In the data rows, 128 means zero.
Here are some numbered points:
[ 93  81  85  27 154 136  94  96  81 212 148 119] 0
[172 145  96 101 164 120 101 112  87  34 111  83] 1
[106 135 124 142 122 106 123 123 103 144 132 112] 2
[124 108 141  72  89 137 105 100 144 156 103 123] 3
[105 145 130 153  80 121  82 155 135 151  90 110] 4
[137  60 139 135 139 139 155 163 123 197 163 164] 5
[130 125 128 142 182 134  72 115 178 107 112 148] 6
[161 141  90 134 191 115 102 139   0  47 147  71] 7
[141 180 219 147  67 129 118 105 178 117  72 141] 8
[185 149 140  79 117 142  87  78 115 115 119  62] 9
[142  28 134  99 158 152 168 189 161 214 165 154] 10
[ 78 133 114 102 103 138 113 157 205  73 152  55] 11
[ 69 120  92 126 179  78 141 188 125 127 127 103] 12
[ 77 133  86 151  84 135  94 141  50 193 169  78] 13
[142 113  96 253 166 159 255 189 115  99  98 255] 14
[171 173 136 117 153 125  79 121 164 122  81 116] 15
Which three points above are nearest to each new point by angle, seen from the average point of the numbered points? Their numbers follow each, nearest first.
[206 222 126 132 154 155  27 115 171 136  13 138] 15 6 8
[168 160 128 117 214 128  87  35 157  94  92  78] 15 9 6
[107 167 175 137 120 139 195 124 180 125 131 104] 8 11 14
[113 138 134 121 114 140 193 100 103  64 124  97] 1 7 11
[ 72 133  69 176  44 152 142 133  81 149 177  51] 13 2 4
[136 136 108 142 131 139 128 110 107  99 122 116] 1 7 9
[121 141  94 160 121 118 116 125 129 112 108 106] 4 2 1
[220 191 151 196 101 143 179 126  64 122  58 206] 14 8 15
[ 66 113 124 185 100 150 178 110 172 143 163  99] 11 2 14
[ 94 118 117 139  81 131 155 135 170 131 166 118] 11 5 2
[ 96 133  82  75 149 130 129 115  77  97 166  38] 7 1 0
[139  83 123 127 130 113 153 116  72 122 146 111] 7 5 2
[101  91 173  78 176 118  72 181 136  78 163  87] 11 12 1
[123 168  80 182 129 152 111 128 125  98 117 170] 14 6 4
[126 200 137 149 131 151 185  87 179 143 102 143] 8 14 15
[114  79 156 112  62 129 119 150  70 144 129 118] 13 3 5
[ 86 113 125 145 105 125 171 136 162 121 150 108] 11 12 14
[111 121  73 200 158 146 131 154 122  92 152 206] 14 6 5
[ 99 119  73 159 164 142 226 112 172  36 148 133] 14 11 12
[149 169 127 105 189  95  49  40 143 105  85 115] 15 6 9
[184 188 133 128 128  93  56 105 171 130  30 149] 15 8 6
[120 107 145 131 148 117 134 163 100  59 145 116] 7 1 12
[ 90 126 106 139 181 125 188 113 119  92 166 149] 14 12 7
[111 118 164 136 130  93 111 189 118  91 144 134] 12 11 14
[ 90  88 181  81 185  79  82 184 136  38 175  87] 11 12 1
